Every row has a hidden score from 0 to 20. What is each row's score? 10 is about the middle. The score is a weighted sum of the row's numbers plus the product of two more (or one squared), each taken from its middle value.
(-0.76 -0.49 -0.95 -2.57 1.50 1.75 1.14 -0.60 1.28 -0.64 0.52 0.78 -1.47 -0.75 0.73 0.16) -> 4
(1.82 -0.35 1.94 0.72 -1.09 0.60 -0.93 0.89 -0.56 -1.02 -0.64 -0.71 2.80 -0.13 0.18 0.04) -> 10
(0.57 -0.09 0.27 -1.41 -1.55 1.53 0.17 0.46 0.30 -0.67 0.07 -0.33 1.29 -0.94 -0.90 -0.18) -> 2
(-1.13 0.92 -0.02 -0.44 2.03 -0.92 1.18 -1.16 -0.59 2.07 0.62 0.20 -0.14 0.70 -1.34 -1.43) -> 16
(0.73 0.82 -0.63 1.15 -0.31 0.48 -1.42 -0.36 0.09 -0.76 0.01 -1.67 0.09 -0.69 -0.31 -1.06) -> 13
(0.48 -0.09 3.56 -0.48 -1.27 0.81 -1.95 0.42 -0.72 -1.75 1.75 1.31 1.26 -0.38 0.41 -1.46) -> 5
(-0.46 1.24 0.42 0.37 0.63 -0.10 0.93 -0.63 1.42 0.74 2.26 0.29 -0.98 -0.19 -2.33 -0.76) -> 13
(-0.54 0.10 0.86 0.49 0.39 0.36 -1.16 -2.31 -1.50 1.27 -0.53 -1.14 0.10 0.75 -0.53 -0.57) -> 12
(1.50 -0.09 -1.24 0.77 -0.14 1.23 0.22 0.46 -1.03 -0.93 -0.78 -0.61 0.30 0.44 -0.27 -1.33) -> 9
(-1.45 0.95 1.45 -0.66 1.11 -0.35 0.28 0.28 2.40 0.18 -0.08 2.52 -0.78 -0.72 1.98 1.92) -> 12
(-0.73 0.86 -0.10 2.42 -0.16 -0.58 -0.47 -0.57 -0.10 1.40 0.08 0.55 -0.12 1.40 0.74 -0.45) -> 18
(1.35 0.73 0.70 1.89 -0.65 -0.39 -0.55 0.19 -1.27 0.30 -0.59 -0.24 2.39 0.43 0.69 -1.19) -> 18
(-0.28 0.91 -0.16 1.48 -0.81 -0.95 -0.55 0.38 -0.45 1.41 -0.10 0.09 0.54 0.06 -0.36 -0.32) -> 15
(-1.14 -0.23 -0.11 -2.81 0.05 1.04 0.30 -0.67 0.88 -0.99 0.46 0.52 -1.16 -1.51 0.72 0.63) -> 1
(0.60 -0.22 -0.23 0.57 -0.67 -0.47 0.77 -0.17 -0.95 -0.81 -2.02 -0.53 0.75 0.03 -0.17 0.29) -> 8
(-1.57 0.71 -0.43 -1.20 0.17 -0.40 0.53 -0.94 -0.38 -0.36 -1.15 0.22 -0.68 -1.05 0.08 -0.41) -> 5
(-0.74 0.42 -0.16 0.60 1.24 -0.11 -0.06 -2.46 -0.57 1.62 -0.90 -0.30 -0.45 1.07 -0.25 -0.32) -> 14
(-0.40 -0.06 0.40 -0.61 0.91 0.67 -1.04 -2.25 -1.65 -0.03 -1.15 -1.28 -0.42 -0.23 -0.49 -0.75) -> 8
(-2.00 1.16 1.14 0.62 0.32 -1.38 -0.63 -0.69 -1.33 0.95 1.66 0.74 -0.19 -0.06 0.02 -2.01) -> 15
(0.65 -0.33 -0.88 -1.81 1.94 2.26 0.10 -1.19 0.43 0.16 1.20 -1.23 -1.65 -0.08 -1.04 -0.18) -> 8
(-1.00 0.49 -0.19 1.04 -1.08 -1.58 -0.15 0.34 -0.50 0.95 0.08 0.83 0.29 0.15 0.41 -0.41) -> 13
(-0.23 0.58 -1.16 -1.52 2.10 0.86 0.26 -0.71 1.14 0.26 0.27 -0.86 -2.04 -1.03 -0.40 0.57) -> 9
(0.25 0.85 -0.52 1.24 -0.58 0.06 -0.29 -0.01 -0.71 0.89 -0.30 -0.86 -0.39 0.05 -1.11 -0.30) -> 11
(0.20 -0.57 -1.74 -0.54 0.15 0.08 0.00 -0.32 1.33 -1.47 -0.48 -0.06 -1.39 -0.45 1.34 0.36) -> 11
(-0.78 -0.14 -0.72 -0.08 -0.18 -1.02 2.28 0.33 0.93 0.55 0.49 1.06 -1.00 0.91 -0.25 0.83) -> 8
(-0.92 1.43 -0.72 0.87 1.54 -0.63 1.21 -0.47 -0.51 0.39 0.18 0.35 -1.54 0.19 -0.81 -1.65) -> 15
(1.31 -2.02 1.88 -0.10 1.05 0.09 1.91 0.20 0.33 -2.05 -1.57 0.73 2.57 1.46 0.50 0.47) -> 8
(-0.86 -0.80 0.08 0.83 -0.12 -1.93 1.18 -0.16 0.01 1.26 -0.21 0.90 0.30 1.82 0.39 1.01) -> 13
(-0.36 -0.54 -1.34 -2.29 0.77 1.06 -0.14 -0.32 1.16 -0.78 0.16 -0.55 -1.50 -0.70 0.25 -0.15) -> 8
(1.29 -2.52 -0.32 -0.06 -0.35 0.12 0.90 1.43 0.71 -0.80 0.01 0.60 0.45 1.88 1.48 1.57) -> 10
(-0.28 0.81 0.07 0.75 -1.52 -0.89 -0.20 -0.41 0.88 -0.08 -0.02 -0.53 0.21 -0.66 -0.64 0.42) -> 10
(0.02 0.02 -1.41 0.38 0.26 0.56 -1.10 -1.28 0.36 -0.32 -0.92 -1.10 -0.98 0.21 0.63 0.03) -> 14
(0.52 1.19 -1.07 0.61 0.43 0.36 -0.30 0.73 -0.45 0.10 -0.52 -0.96 -0.41 -1.23 -1.02 -0.34) -> 10
(0.28 -2.11 -0.47 -1.52 -0.10 -0.18 1.08 0.29 1.14 -0.50 -0.67 0.13 -0.11 1.09 1.20 2.17) -> 8
(-0.85 1.94 0.83 -0.36 1.06 0.32 1.10 -0.89 -0.50 1.53 0.98 0.07 -1.05 -0.54 -1.98 -1.13) -> 18
(0.20 0.61 -0.98 -1.23 0.57 1.79 0.41 -0.82 0.03 -0.02 1.51 0.63 -1.46 -0.76 -0.83 -1.79) -> 8
(1.42 -1.14 -0.70 -0.58 -0.26 1.68 -1.29 1.31 -0.17 -0.95 -0.65 -0.81 0.29 -0.73 0.65 0.51) -> 7
(-0.01 -0.23 -1.20 -0.31 -0.89 1.29 -0.37 0.12 1.45 -0.43 -0.54 0.54 -0.35 -0.33 1.28 0.75) -> 14
(-0.86 -1.33 0.39 -1.06 -1.27 -0.32 1.47 0.63 1.17 -0.38 2.11 1.43 0.11 1.44 -0.07 -0.71) -> 6
(0.30 0.27 -0.86 -0.29 -0.31 0.96 -1.91 0.20 0.31 -1.03 -0.72 -0.91 -0.50 -1.06 1.15 0.13) -> 12
(0.55 0.35 -1.26 -0.72 1.28 2.07 -1.22 -0.67 0.65 -0.41 -0.74 -0.80 -0.69 -1.15 0.32 -0.31) -> 12
(0.67 0.36 -1.53 0.29 0.15 0.80 -1.00 0.28 1.13 -1.27 -0.39 -0.25 -1.32 -0.94 1.11 -0.12) -> 12
(-1.08 -0.15 -0.99 -0.30 -0.99 -0.03 1.71 0.64 0.12 -0.76 0.27 1.39 -0.26 1.04 1.07 -0.84) -> 6
(1.05 0.27 -1.29 -0.74 0.66 0.93 -0.97 1.19 0.70 -0.18 0.25 -0.87 -1.10 -1.64 -0.30 0.49) -> 10
(1.81 -1.65 0.97 0.67 -1.09 0.28 0.14 0.51 -0.55 -0.46 -0.65 -0.76 2.04 1.16 -0.29 1.01) -> 8
(0.63 0.49 -1.60 0.61 0.41 1.08 -0.83 -0.79 1.02 -0.10 -0.39 -1.07 -1.21 -0.03 0.34 0.65) -> 15
(1.39 -0.52 -1.53 -0.62 1.01 0.42 -0.11 1.33 1.51 -0.16 1.07 -0.32 -1.53 -0.94 -0.26 1.41) -> 12
(0.22 -0.38 0.04 0.66 -0.77 -0.13 -0.41 -0.74 -0.23 0.55 -0.62 -1.40 0.47 0.56 -1.38 0.56) -> 9
(0.79 -1.74 -0.33 -0.60 -0.03 -0.53 1.55 0.56 1.99 -0.84 0.32 0.72 -0.41 1.33 2.01 2.35) -> 10
(-0.71 1.13 0.23 -1.10 -0.59 0.70 1.30 -0.96 2.02 -0.66 -0.49 0.60 1.05 -1.33 0.46 0.31) -> 6
(0.12 -0.79 -0.53 -2.21 1.75 1.82 0.03 1.44 1.37 -1.43 0.83 1.31 -0.87 -1.72 1.87 0.46) -> 7
(1.23 0.17 -1.68 -0.13 0.25 1.38 -1.11 -0.26 1.07 -0.36 0.23 -1.02 -1.36 -0.45 0.36 0.03) -> 14
(0.07 -0.84 0.82 0.82 0.30 -0.45 -0.29 -1.89 -1.58 1.40 -1.27 -0.45 0.87 1.58 -0.03 0.23) -> 13
(-0.19 0.51 -0.23 1.66 -0.98 -0.81 -0.21 0.22 -0.50 1.60 0.30 0.01 0.24 0.65 -0.38 -0.04) -> 14
(1.46 -0.05 1.12 0.52 -1.14 0.23 -1.14 1.72 0.05 0.45 1.72 -0.54 0.02 -0.04 -1.87 0.48) -> 8
(-1.81 0.54 -0.31 -0.05 -0.82 -0.96 0.72 0.45 -0.08 -0.21 0.13 1.52 -0.64 0.16 0.64 -1.12) -> 7
(-0.64 0.88 -0.32 0.53 -1.24 -0.61 1.30 0.06 0.01 0.84 -0.29 0.55 -0.11 -0.08 -0.45 0.56) -> 9
(0.84 -0.30 -0.19 -0.78 -0.62 0.76 -0.91 1.59 0.66 -0.75 -0.34 0.15 0.23 -1.97 0.72 1.42) -> 7
(-1.91 1.03 1.82 -1.09 1.93 -1.76 0.82 -1.17 -1.27 1.36 -0.23 1.28 0.90 -0.54 -0.12 -1.17) -> 14
(2.51 -1.65 -0.49 0.71 -0.25 1.57 -0.28 0.72 0.27 -0.71 -0.53 -0.59 0.89 1.32 0.89 1.23) -> 11
(1.04 0.35 -0.70 0.80 -0.47 0.35 -1.68 0.91 0.20 -0.22 -0.39 -1.19 -0.22 -0.90 0.74 1.30) -> 13
(-0.81 0.96 1.57 0.62 -1.44 0.04 -1.64 0.36 0.67 -1.07 1.46 1.76 -0.26 -0.72 0.82 -1.38) -> 9
(-1.30 0.47 -0.80 -1.16 0.00 -0.04 0.22 -0.66 1.44 -0.05 -0.24 0.65 -1.22 -0.94 0.83 1.22) -> 10
(0.22 -1.67 0.49 0.44 0.01 -0.88 1.02 -0.10 -1.98 0.35 -0.66 -0.28 0.47 1.87 -1.06 0.07) -> 10
(-0.91 0.39 0.10 -2.44 1.47 1.94 -0.23 0.49 1.35 -1.26 1.19 1.64 -1.41 -1.51 1.77 -0.62) -> 6
(-0.55 -1.14 -0.57 -0.16 -0.79 -0.41 2.12 1.04 0.31 -0.72 0.25 1.80 0.00 1.46 1.37 0.14) -> 6
(0.52 -0.76 0.02 -0.83 -1.34 0.11 -1.10 0.49 0.08 0.23 -0.01 -0.68 -0.29 -0.87 -0.46 1.58) -> 6
(-0.01 -0.61 -0.77 -2.35 2.21 1.66 0.67 -0.17 0.95 -0.15 -0.59 -0.37 -0.76 -1.28 0.22 1.72) -> 5
(2.74 -1.07 1.95 -0.28 2.69 2.06 0.02 -0.03 -0.68 -1.37 -0.31 -1.26 2.29 0.44 -1.29 -1.17) -> 16
(-0.42 0.08 1.53 0.69 -0.94 -1.79 -0.69 0.87 -1.32 1.91 0.86 1.00 0.78 0.57 -0.27 0.54) -> 13
(0.00 0.56 -1.54 -0.28 1.05 0.63 -0.04 -0.91 1.84 -1.30 -0.27 -0.19 -1.71 -0.83 1.60 -0.03) -> 12
(-1.96 0.67 1.47 -0.83 0.39 0.10 1.15 -1.68 1.56 0.12 2.34 1.42 -0.53 -0.16 -0.74 -1.50) -> 10
(-1.53 -0.19 0.82 0.23 0.05 -2.19 1.31 1.24 0.29 0.38 0.23 2.48 0.68 0.72 1.76 0.45) -> 12
(-1.63 0.48 -0.30 0.07 -0.14 -1.76 1.14 0.71 0.88 0.38 1.03 2.11 -0.63 0.32 1.21 -0.58) -> 13
(-0.20 -0.29 1.28 -0.02 -0.87 -1.34 1.66 2.04 0.25 0.89 1.88 2.41 1.17 1.24 1.26 0.74) -> 12
(-0.10 0.13 -0.44 0.37 1.05 1.01 -0.61 -1.97 -1.08 0.48 -0.81 -1.39 -0.87 0.47 -0.72 -0.71) -> 11
(-0.33 -0.88 -1.21 -0.42 0.16 -0.87 0.97 0.08 1.95 -0.32 0.85 0.85 -1.74 1.19 1.34 1.17) -> 15
(-0.15 -0.13 0.56 1.09 0.38 -0.67 0.34 -0.67 -1.54 1.33 -0.75 -0.80 -0.26 1.07 -1.62 0.43) -> 12
(-0.23 0.34 -0.39 1.25 -0.97 -0.16 -0.05 -1.98 0.78 -0.82 -0.20 -0.87 0.17 0.98 0.57 -0.93) -> 13
(1.21 -0.18 -1.12 -0.65 -0.66 1.23 -0.84 1.10 0.84 0.42 0.96 -0.46 -0.93 -0.63 -0.41 0.72) -> 12
(0.05 0.28 -0.85 -0.03 0.19 -0.36 -0.67 -0.88 1.04 -1.55 -1.28 -0.56 -0.98 -1.03 1.71 0.76) -> 10
(-1.53 1.01 1.11 0.76 0.57 -1.18 0.99 -0.61 -1.49 -0.94 -0.61 1.77 -0.14 -0.10 0.46 -2.17) -> 14
(1.09 0.37 0.69 0.72 0.12 0.04 -0.98 -1.21 0.05 -1.87 -1.50 -1.80 1.47 -0.82 0.19 -0.49) -> 12
(-0.34 0.00 -0.03 0.90 -0.34 -2.24 -0.31 -0.65 -0.78 -0.21 -1.32 -0.15 0.64 -0.01 0.55 -0.60) -> 13
(2.52 -2.00 -0.46 0.55 0.12 1.47 -0.29 1.31 -0.28 -0.75 -0.66 -0.47 0.89 1.18 0.57 0.65) -> 9
(0.27 -1.38 -0.14 0.58 0.49 -0.06 0.46 -0.55 -0.53 0.55 0.07 -1.25 0.25 2.02 -1.92 -0.23) -> 10
(-0.31 0.72 -0.34 1.29 -0.76 -1.13 -0.33 0.51 -0.45 1.34 -0.43 -0.12 0.37 0.12 -0.20 -0.02) -> 14
(-0.81 0.52 -0.09 0.72 1.10 -0.26 -0.63 -0.85 -0.95 1.92 0.49 -0.86 -0.64 0.96 -1.34 -1.06) -> 14
(0.91 -0.11 0.23 -1.10 -1.39 1.75 0.27 0.87 0.53 -0.38 0.60 -0.41 1.68 -0.74 -1.06 0.07) -> 4
(-1.16 -0.27 0.12 -0.44 -1.19 -0.85 1.48 1.42 -0.07 0.72 1.58 1.51 -0.46 0.66 -0.17 0.50) -> 6
(-1.11 1.16 -0.24 0.26 -0.62 -0.26 0.00 -1.14 -0.45 0.77 -0.16 -0.32 -0.83 -0.39 -0.75 -0.22) -> 9
(1.23 -1.08 -0.76 0.01 -0.82 0.62 -1.18 0.10 -0.13 -0.63 -0.80 -1.27 -0.07 -0.02 0.35 1.14) -> 9
(0.11 0.33 0.41 0.79 -2.52 -0.24 -0.01 -0.07 0.93 -0.53 0.91 -0.08 1.03 0.24 -0.08 -0.18) -> 9
(0.15 -0.40 0.43 -0.26 -1.56 -0.17 0.67 -0.56 -1.03 0.30 -0.46 -0.57 0.32 0.22 -1.40 0.65) -> 6
(0.70 -1.84 -0.29 -0.70 1.01 -0.42 0.56 0.54 1.06 -1.06 -1.79 0.13 0.07 -0.20 0.82 2.38) -> 7
(1.44 -1.07 0.93 1.63 -0.41 0.06 -0.08 -0.29 -0.27 -0.62 -1.37 -1.12 2.09 1.39 0.14 0.69) -> 12
(-0.51 0.18 0.15 0.33 -1.02 -0.76 -0.49 0.78 -1.21 0.88 0.59 0.01 -0.94 0.09 -1.30 0.13) -> 7
(-1.29 1.07 0.59 0.51 -0.59 -1.16 -0.94 0.21 -0.59 1.66 1.14 0.66 -0.66 -0.23 -0.67 -0.14) -> 12
(0.29 0.37 0.20 0.44 -1.93 -0.36 -0.28 1.18 0.99 -1.01 0.98 0.22 0.68 -1.13 -0.27 -0.38) -> 8
(-0.92 1.85 0.82 -0.35 -0.01 -0.76 -0.77 -0.35 -0.74 0.23 -0.80 0.19 1.07 -2.06 0.51 -0.94) -> 11
(0.14 -0.04 -1.01 -0.70 0.76 -0.45 2.55 -0.38 0.96 1.32 1.76 1.15 0.01 2.04 0.02 -1.16) -> 16
(0.44 -0.16 -0.14 -1.03 -0.19 1.31 -1.24 0.74 -0.18 -0.73 -0.80 -0.47 -0.05 -2.11 0.16 0.84) -> 4
(-1.39 1.69 1.74 -0.27 0.93 0.49 1.68 -0.99 2.19 0.79 2.55 1.65 -0.34 0.20 -1.06 -0.64) -> 12
(-1.76 0.65 0.64 -0.04 0.52 -0.28 0.44 -1.71 0.82 -0.54 1.25 0.60 -0.68 0.15 -1.16 -2.36) -> 9
(-0.26 2.08 -0.55 1.24 0.14 -0.13 -0.99 -0.40 -0.45 0.83 0.46 -0.16 0.11 -0.41 0.29 -2.07) -> 18
(-0.27 -0.92 1.23 -0.55 -0.94 -1.64 1.81 0.02 1.85 -2.23 0.43 0.34 1.95 0.73 1.07 0.35) -> 8
(0.33 1.04 -0.67 1.63 0.01 -0.47 -0.54 0.44 -0.48 1.80 0.21 -0.48 0.35 0.40 -0.69 -0.64) -> 17
(-0.64 0.28 0.27 -1.36 -0.27 -0.56 0.76 0.11 -1.09 -0.53 -1.37 0.10 0.46 -1.76 -0.46 0.07) -> 5
(0.27 0.02 -1.14 -1.72 1.80 1.59 0.15 1.20 1.53 -0.28 2.17 0.75 -2.08 -1.01 0.37 -0.26) -> 10
(2.18 -0.04 1.58 0.31 3.19 2.75 -0.80 -0.11 -0.83 -1.07 -0.86 -1.41 1.87 0.14 -0.24 -1.44) -> 16
(-0.24 -0.22 -1.16 -1.53 0.23 0.21 0.96 -0.12 1.96 0.18 0.01 0.55 -1.04 -0.42 0.75 1.92) -> 11
(1.20 -0.73 -0.37 -1.60 0.91 1.92 -1.03 -0.48 0.34 -0.75 1.36 -1.04 -0.50 -1.05 -1.41 -1.37) -> 7
(0.11 0.12 -1.28 -1.56 0.25 1.55 0.54 -0.01 1.61 0.30 0.15 0.05 -0.93 -1.06 0.32 1.29) -> 9
(2.28 -1.09 -0.58 0.30 -0.55 0.68 -1.04 1.10 -0.13 -0.79 -0.18 -1.36 -0.07 -0.24 -0.13 1.01) -> 8
(-1.01 -0.16 -0.26 -0.72 -1.06 -1.13 1.48 1.38 0.19 0.26 1.35 1.27 -0.79 0.22 -0.30 0.16) -> 6
(-0.59 -0.07 0.20 2.15 -0.46 -1.13 -0.79 -0.62 -0.91 0.71 -0.59 0.15 0.64 1.24 0.80 -0.35) -> 15
(1.22 -0.80 -1.47 0.12 -0.49 0.54 -0.20 1.80 1.15 -0.72 -0.07 0.20 -0.41 -0.14 1.38 1.03) -> 14
(-0.17 -0.70 -1.45 -1.61 0.40 0.60 0.28 -0.74 1.07 -0.73 -0.55 -0.18 -1.24 -0.88 0.46 0.66) -> 7
(-1.56 1.50 -0.21 -0.54 0.08 0.33 1.53 -0.63 0.33 0.61 -1.08 1.35 0.03 -0.60 0.43 0.26) -> 7
(-0.42 -0.37 0.53 0.39 0.74 -0.55 -0.79 -1.01 -1.98 1.65 -0.01 -1.04 0.08 1.08 -1.40 -0.63) -> 12
(0.37 -0.03 -0.85 1.00 -0.72 0.12 0.06 -0.10 -1.07 0.59 0.24 -0.84 -0.70 0.69 -1.15 -0.29) -> 10
(-1.34 -0.79 0.29 0.18 -0.53 -1.69 1.62 0.00 -0.49 0.29 -0.72 0.93 0.17 1.42 0.58 0.92) -> 7
(-0.42 0.82 0.33 0.88 -0.81 -0.63 -0.06 1.08 -0.75 1.66 0.73 0.67 -0.69 0.16 -1.12 0.67) -> 9
(-1.30 0.16 1.02 -0.09 -1.00 -0.29 -1.58 -0.17 -0.11 -1.74 0.71 1.23 -0.62 -0.75 1.04 -1.84) -> 6
(-1.42 1.29 -0.25 0.54 -0.47 -0.81 1.21 1.17 0.74 -0.09 0.36 2.05 -0.49 -0.01 1.21 -0.71) -> 10
(-0.12 -0.09 1.77 0.30 -1.52 -0.99 0.11 0.81 -1.62 1.08 0.18 0.82 0.45 0.37 -1.02 1.12) -> 6
(0.29 -2.07 -0.09 -1.14 -0.87 0.75 -0.30 2.02 0.66 -1.68 0.81 1.26 0.13 0.74 2.09 0.49) -> 11
(-0.56 1.63 -0.48 0.20 -0.24 0.44 0.00 -0.29 -0.60 0.74 -0.79 -0.33 -0.20 -1.05 -0.70 -0.36) -> 9
(-0.41 0.73 -0.68 1.09 -0.19 0.01 -0.29 -0.47 -0.84 0.87 -0.80 -0.69 -0.17 0.27 -0.82 -0.27) -> 11
(0.70 0.79 -0.99 -0.43 0.31 0.85 -0.65 1.25 1.37 -0.10 -0.05 -0.36 -0.85 -1.87 0.37 1.17) -> 11
(0.75 0.03 -0.12 1.49 -1.01 -0.29 -0.46 -0.07 -1.58 0.39 -0.20 -0.77 0.06 0.61 -0.92 -0.08) -> 11
(-0.69 1.42 -0.81 1.24 0.26 -1.36 0.21 -1.09 0.37 0.95 -0.54 0.20 -0.22 0.07 0.36 -0.76) -> 17
(0.06 2.24 0.85 0.10 0.13 -0.16 -0.47 0.73 -0.45 0.37 -0.91 0.55 2.00 -1.98 0.71 -0.89) -> 13
(1.57 0.46 -0.55 0.59 0.34 0.86 -0.93 0.82 -0.02 -0.06 0.01 -1.93 0.22 -1.09 -1.28 0.20) -> 11
(-1.74 0.82 1.77 -0.53 0.51 -2.01 0.61 -0.56 -1.42 1.91 0.50 0.53 0.84 -0.26 -0.74 -0.51) -> 15
(-1.60 0.88 0.05 0.91 0.72 -0.86 -0.31 -1.07 -0.89 1.61 0.99 0.21 -0.80 0.93 -0.44 -1.52) -> 15
(0.22 -0.23 0.56 1.27 -0.97 -0.19 -1.26 -1.32 -0.79 -0.92 -0.91 -1.29 0.92 0.57 0.19 -0.51) -> 10
(1.55 0.46 1.04 0.64 0.31 1.04 -1.67 0.66 -0.47 0.81 0.22 -1.36 0.31 -0.28 -2.23 0.12) -> 10
(1.50 -0.47 -0.74 0.03 -0.34 1.31 -1.35 0.92 0.37 -1.58 -0.79 -0.31 0.04 -1.19 1.40 0.58) -> 9
(-0.31 1.06 0.73 0.75 0.15 -0.22 -1.17 -1.38 0.19 -1.44 -1.64 -1.03 1.13 -1.21 0.67 -0.26) -> 10
(1.32 -2.71 -0.38 -0.64 -0.34 -0.19 0.98 1.22 0.70 -1.14 0.20 0.58 -0.03 1.31 1.40 1.81) -> 7
